In the data rows, 128 means zero.
Each row has a hidden score. How much does it go up from the first row of each pair to the second? 8 means little or no change, 16 a big rise and 0 a big fall.
"116 155 133 142 140 131 134 140"
"134 123 69 83 60 63 69 84" ~ 14
"128 116 82 84 92 109 91 82"
"141 148 173 165 149 184 182 185" ~ 0
"151 129 154 158 160 158 177 152"
"145 172 190 188 188 195 195 194" ~ 3
"117 125 129 128 118 121 132 118"
"121 128 116 136 112 113 134 118" ~ 8
"116 107 132 138 104 120 123 119"
"139 109 117 86 112 102 104 108" ~ 9
"131 152 148 132 132 134 146 126"
"136 131 152 133 147 140 154 146" ~ 6
"137 117 113 115 107 112 124 117"
"117 133 126 109 120 134 102 120" ~ 8
"139 142 137 115 107 109 118 115"
"130 98 128 105 95 116 110 115" ~ 8
"132 116 122 125 104 102 105 130"
"123 131 131 117 103 114 127 130" ~ 8
"136 122 121 139 128 120 124 132"
"123 170 180 189 182 180 187 187" ~ 2
"120 120 155 137 154 164 141 149"
"140 123 116 121 114 124 134 125" ~ 11
"128 174 173 190 186 204 199 189"
"131 172 165 146 145 150 158 160" ~ 11
"126 144 128 149 159 132 155 140"
"124 129 115 127 114 110 98 97" ~ 13
"117 123 133 109 96 110 120 95"
"120 130 103 122 125 119 123 129" ~ 4
"105 108 87 97 82 83 86 88"
"101 115 83 63 89 79 93 76" ~ 9
"131 135 137 142 140 148 151 121"
"140 144 150 138 165 152 160 156" ~ 4
"104 122 130 120 104 130 105 116"
"123 133 109 109 131 133 120 115" ~ 8
"139 149 159 142 153 148 140 137"
"140 128 109 116 134 121 117 125" ~ 9
"134 118 136 137 118 114 122 128"
"124 125 114 128 104 108 119 118" ~ 9
"155 133 136 149 150 175 174 158"
"137 125 123 115 132 125 115 118" ~ 12
"109 113 78 74 85 71 82 77"
"112 110 94 79 80 68 90 81" ~ 8
"137 151 138 147 142 163 143 147"
"131 133 142 144 143 145 108 131" ~ 10
"137 149 141 146 137 118 129 148"
"126 114 123 118 114 104 112 108" ~ 12
"111 97 99 84 87 91 83 92"
"113 118 115 127 130 112 105 120" ~ 5
"138 144 165 183 162 162 176 199"
"120 114 125 116 92 122 109 107" ~ 16
"142 127 95 117 108 110 131 107"
"130 90 95 92 67 70 68 85" ~ 10
"127 105 98 97 96 84 102 95"
"121 139 137 125 109 120 115 116" ~ 6
"129 129 142 128 115 125 120 119"
"144 140 120 123 111 121 121 104" ~ 10
"108 109 98 72 81 79 70 70"
"112 129 108 115 117 102 117 102" ~ 5
"132 133 131 125 126 102 133 116"
"120 146 170 168 164 165 176 178" ~ 1
"130 124 124 119 115 100 98 101"
"138 123 162 161 173 155 151 159" ~ 2
"117 147 124 134 122 122 124 135"
"113 137 129 127 147 130 133 143" ~ 7
"116 120 117 126 138 132 124 116"
"136 116 116 129 131 112 139 121" ~ 7
"138 147 156 165 171 176 165 157"
"106 114 132 123 109 112 118 127" ~ 11
"123 121 127 115 117 120 110 110"
"130 136 132 151 109 105 119 118" ~ 7
"133 131 102 113 112 106 120 128"
"137 132 128 160 131 157 141 139" ~ 7
"117 125 100 96 95 71 94 74"
"134 108 141 148 153 143 170 159" ~ 0
"139 165 150 185 183 176 176 193"
"131 145 150 140 152 144 168 161" ~ 11
"122 93 93 98 103 92 82 100"
"119 157 176 186 181 184 176 182" ~ 0
"123 131 124 140 139 159 143 150"
"135 106 124 122 126 131 117 131" ~ 10
"126 128 149 141 158 151 162 160"
"129 111 94 94 80 74 97 78" ~ 16
"148 143 166 173 171 163 161 151"
"139 170 164 189 191 187 173 189" ~ 4
"105 131 106 108 98 122 119 104"
"133 130 120 97 84 86 94 96" ~ 9
"133 137 107 103 89 107 89 92"
"141 135 135 155 165 171 159 154" ~ 1
"124 130 120 135 114 114 117 117"
"147 151 113 164 150 138 145 134" ~ 6
"143 118 131 116 129 132 124 129"
"128 131 152 126 155 154 136 154" ~ 5
"131 125 95 117 115 105 100 97"
"126 139 92 122 114 115 128 123" ~ 5
"136 148 155 158 176 168 175 145"
"139 128 106 114 127 134 120 118" ~ 11
"136 141 153 162 152 168 163 151"
"113 94 108 74 74 81 82 84" ~ 15
"141 140 152 148 159 157 154 159"
"139 129 133 106 129 141 118 137" ~ 10
"135 160 149 156 173 156 160 157"
"147 138 159 177 185 166 166 182" ~ 5
"119 144 160 163 163 174 159 166"
"124 116 107 102 109 107 104 115" ~ 14
"111 97 108 98 116 92 87 77"
"113 99 125 139 127 107 107 113" ~ 4
"123 119 146 112 129 120 100 128"
"159 172 193 183 185 195 210 209" ~ 0
"144 156 160 184 178 169 174 168"
"126 116 90 83 59 95 68 74" ~ 16
"136 153 160 169 169 169 168 160"
"104 107 111 102 107 83 101 100" ~ 15
"144 148 150 160 159 160 161 162"
"105 114 79 70 73 80 73 60" ~ 16
"130 94 97 98 87 95 88 66"
"121 83 100 89 80 88 80 80" ~ 6
"133 122 117 131 118 118 111 107"
"135 124 121 122 120 110 127 127" ~ 6
"139 126 152 159 169 141 151 151"
"137 186 165 158 156 173 163 163" ~ 7
"117 83 110 97 77 109 87 85"
"130 114 118 128 112 109 113 115" ~ 5
"118 154 153 183 189 182 164 176"
"127 143 145 153 140 158 144 140" ~ 12
"154 162 173 175 167 183 156 174"
"130 112 138 154 137 109 124 134" ~ 12
"126 114 125 130 121 129 132 140"
"129 127 94 89 98 90 80 112" ~ 11
"115 108 93 81 88 101 93 74"
"115 140 138 155 167 145 147 144" ~ 0
"116 114 117 108 124 125 124 126"
"153 111 124 131 120 129 135 126" ~ 8
"122 99 95 68 78 58 86 90"
"153 155 162 166 179 190 167 158" ~ 1
"131 134 122 123 121 126 116 130"
"141 145 142 153 166 165 154 156" ~ 5
"133 123 106 96 107 111 113 130"
"127 128 117 117 120 126 136 117" ~ 9
"155 148 147 161 164 180 191 166"
"134 155 175 180 191 182 187 193" ~ 5
"130 137 116 116 127 120 107 112"
"141 124 133 131 142 143 134 136" ~ 5
"129 137 113 116 117 120 115 123"
"117 132 128 147 135 144 149 128" ~ 7
"152 124 113 110 115 114 98 115"
"115 149 163 157 173 177 192 183" ~ 1
"118 82 87 95 98 63 96 89"
"117 111 120 117 118 110 110 109" ~ 6
"124 126 134 152 126 111 131 131"
"138 132 153 169 158 174 170 168" ~ 4
"139 125 129 129 118 123 122 119"
"122 114 92 84 82 98 67 67" ~ 14
"124 136 134 160 152 148 154 141"
"118 98 95 77 75 77 66 73" ~ 15
"158 168 174 170 176 191 193 174"
"115 113 105 111 93 96 100 91" ~ 16
"125 118 134 144 106 120 109 122"
"154 161 149 153 161 155 171 168" ~ 3
"139 156 157 186 184 187 200 169"
"114 133 115 121 120 94 118 130" ~ 12
"110 142 125 119 86 113 111 107"
"133 105 89 124 123 126 126 139" ~ 5
"120 85 101 100 70 91 97 85"
"113 115 126 103 108 130 113 102" ~ 6
"116 151 137 123 146 162 143 152"
"86 92 93 81 78 62 82 89" ~ 15
"123 109 108 83 67 99 81 77"
"128 118 115 110 124 120 116 127" ~ 3
"136 121 136 144 146 134 140 137"
"107 92 76 77 72 79 73 78" ~ 14
"148 114 103 109 126 129 120 125"
"112 109 88 78 87 93 73 75" ~ 13
"124 139 147 157 155 160 168 169"
"135 133 122 111 141 118 118 136" ~ 12
"132 137 132 137 165 157 152 149"
"121 122 107 87 77 74 92 79" ~ 16
"134 108 107 88 88 91 75 104"
"142 127 143 157 152 146 151 137" ~ 4
"116 116 119 121 116 108 116 111"
"144 157 164 151 172 150 162 160" ~ 3
"149 123 135 146 146 140 146 144"
"115 102 87 82 76 76 83 76" ~ 15
"128 135 141 162 132 155 147 120"
"128 149 126 112 125 121 138 125" ~ 7
"129 142 158 117 127 150 142 145"
"109 151 149 110 112 118 122 127" ~ 10
"120 95 95 69 89 87 88 63"
"126 125 132 136 140 153 145 141" ~ 0
"126 130 106 121 111 120 111 117"
"127 150 153 169 165 179 165 163" ~ 3
"112 117 101 109 102 102 106 85"
"128 152 141 157 167 177 179 156" ~ 0
"126 126 107 117 120 120 124 127"
"112 126 145 110 117 126 114 115" ~ 9
"127 146 135 145 132 144 144 133"
"140 158 138 168 166 157 169 166" ~ 4
"119 145 140 134 153 145 155 165"
"137 147 128 143 155 126 147 135" ~ 11
"120 109 89 92 85 81 83 84"
"130 127 136 124 105 106 131 126" ~ 3
"154 138 136 149 162 157 165 150"
"112 110 79 74 95 74 83 74" ~ 16
"119 122 112 93 129 121 126 119"
"124 132 133 128 161 162 138 138" ~ 6
"109 114 88 82 93 94 96 89"
"155 131 165 186 173 181 175 163" ~ 0
"153 153 206 216 213 207 193 205"
"134 130 139 141 126 140 139 132" ~ 16
"135 131 143 153 144 154 145 143"
"124 124 114 114 98 96 96 105" ~ 12
"109 95 121 62 72 86 81 83"
"116 125 135 129 107 140 129 123" ~ 4
"122 123 124 114 112 138 126 117"
"120 139 153 174 165 163 158 176" ~ 2
"111 111 94 86 74 88 89 95"
"141 172 183 179 191 199 202 196" ~ 0
"111 107 108 77 76 109 103 90"
"105 115 102 93 83 79 80 74" ~ 10
"111 111 106 90 74 68 96 72"
"129 125 129 134 134 144 152 129" ~ 2
"138 134 115 127 118 120 135 129"
"129 127 108 125 127 131 119 116" ~ 9
"131 154 148 157 158 158 168 166"
"140 133 125 117 125 130 128 138" ~ 11
"119 117 117 114 138 145 116 105"
"128 122 113 110 121 130 127 139" ~ 4
"114 110 108 118 108 121 108 117"
"111 97 82 79 90 88 87 101" ~ 10
"145 135 147 142 163 160 153 167"
"138 145 145 160 147 168 149 150" ~ 10
"119 105 104 91 62 89 82 68"
"112 98 125 129 115 104 120 113" ~ 3
"148 114 138 144 167 155 141 139"
"105 115 91 75 71 61 74 81" ~ 14
"126 121 109 94 96 105 91 101"
"115 103 99 82 87 91 59 88" ~ 9
"145 138 153 160 133 168 152 163"
"142 141 147 164 152 159 159 150" ~ 9
"113 113 111 112 114 127 98 102"
"142 141 147 158 160 168 158 160" ~ 2
"120 119 144 131 125 126 132 151"
"127 116 105 105 104 91 103 93" ~ 14
"124 139 142 136 136 142 150 145"
"137 124 127 114 138 119 115 118" ~ 11
"144 122 143 142 142 148 143 146"
"125 131 152 170 169 157 168 181" ~ 4
"115 111 73 95 82 69 83 83"
"118 126 140 122 125 138 135 140" ~ 2
"131 156 164 169 193 181 179 164"
"127 122 118 122 138 126 114 112" ~ 14
"103 95 84 107 88 87 79 86"
"134 119 111 98 95 100 101 117" ~ 5
"114 122 129 96 111 107 101 126"
"123 143 136 145 152 161 162 157" ~ 5
"136 141 143 143 150 147 155 153"
"148 149 161 174 190 185 178 185" ~ 5
"134 115 115 122 136 124 120 124"
"111 72 92 86 84 75 82 86" ~ 12
"116 107 91 83 72 67 95 70"
"149 139 150 162 141 153 160 169" ~ 0
"131 134 105 121 130 136 123 128"
"124 132 156 128 141 133 120 132" ~ 8
"138 170 171 183 188 183 185 187"
"134 123 126 138 131 110 113 121" ~ 15
"138 119 119 128 142 107 122 120"
"126 153 129 114 147 145 134 138" ~ 6
"140 138 148 152 143 131 136 132"
"139 119 119 131 127 138 140 108" ~ 11
"114 111 92 88 91 93 89 93"
"125 132 115 117 120 110 134 124" ~ 5
"127 124 118 122 101 118 117 100"
"123 115 114 109 110 114 122 124" ~ 5
"141 157 146 150 176 157 166 175"
"124 134 142 125 135 132 140 158" ~ 10
"133 149 148 127 148 129 148 125"
"135 153 166 170 189 168 172 185" ~ 1
"124 87 95 76 86 76 80 78"
"123 136 119 120 124 127 98 119" ~ 4
"111 102 86 94 74 101 92 78"
"114 118 111 117 110 130 121 120" ~ 3
"135 104 128 138 135 113 118 121"
"140 173 177 176 201 181 184 175" ~ 2
"108 98 99 98 77 78 79 91"
"125 101 104 112 57 86 75 84" ~ 9
"125 138 122 133 115 113 125 127"
"112 116 92 104 97 80 90 86" ~ 12
"126 117 131 83 105 109 113 109"
"140 137 137 147 147 148 154 148" ~ 4
"140 171 137 149 161 145 159 172"
"112 126 107 89 88 91 74 95" ~ 16
"117 102 92 85 77 75 74 74"
"134 121 113 95 106 101 89 113" ~ 4
"128 147 129 127 128 123 124 127"
"116 137 100 132 109 121 111 114" ~ 9
"130 142 133 160 131 151 155 152"
"123 131 135 155 163 149 161 143" ~ 9
"129 148 160 187 172 163 184 184"
"140 144 154 140 134 141 150 146" ~ 12
"151 93 92 94 78 78 91 71"
"91 109 109 89 108 75 93 82" ~ 7
"117 126 106 130 113 130 131 121"
"111 136 159 107 126 111 125 130" ~ 7
"106 103 78 92 90 101 73 77"
"137 141 157 158 155 160 160 159" ~ 0
"114 89 125 113 110 108 95 103"
"111 119 91 103 107 102 94 112" ~ 7
"109 106 107 98 73 68 80 58"
"123 100 125 130 143 125 137 138" ~ 0
"145 136 152 157 162 171 166 170"
"152 138 127 147 133 138 153 152" ~ 10
"126 143 141 169 174 160 158 168"
"135 140 156 144 142 141 149 141" ~ 11
"143 169 172 200 216 209 223 216"
"104 122 118 124 123 103 114 111" ~ 16
"104 88 83 78 85 73 86 97"
"134 133 152 131 140 129 124 126" ~ 5
"103 112 124 119 130 130 118 132"
"115 119 86 81 81 90 63 73" ~ 14
"141 168 167 162 169 174 175 191"
"155 136 123 132 129 136 127 136" ~ 14
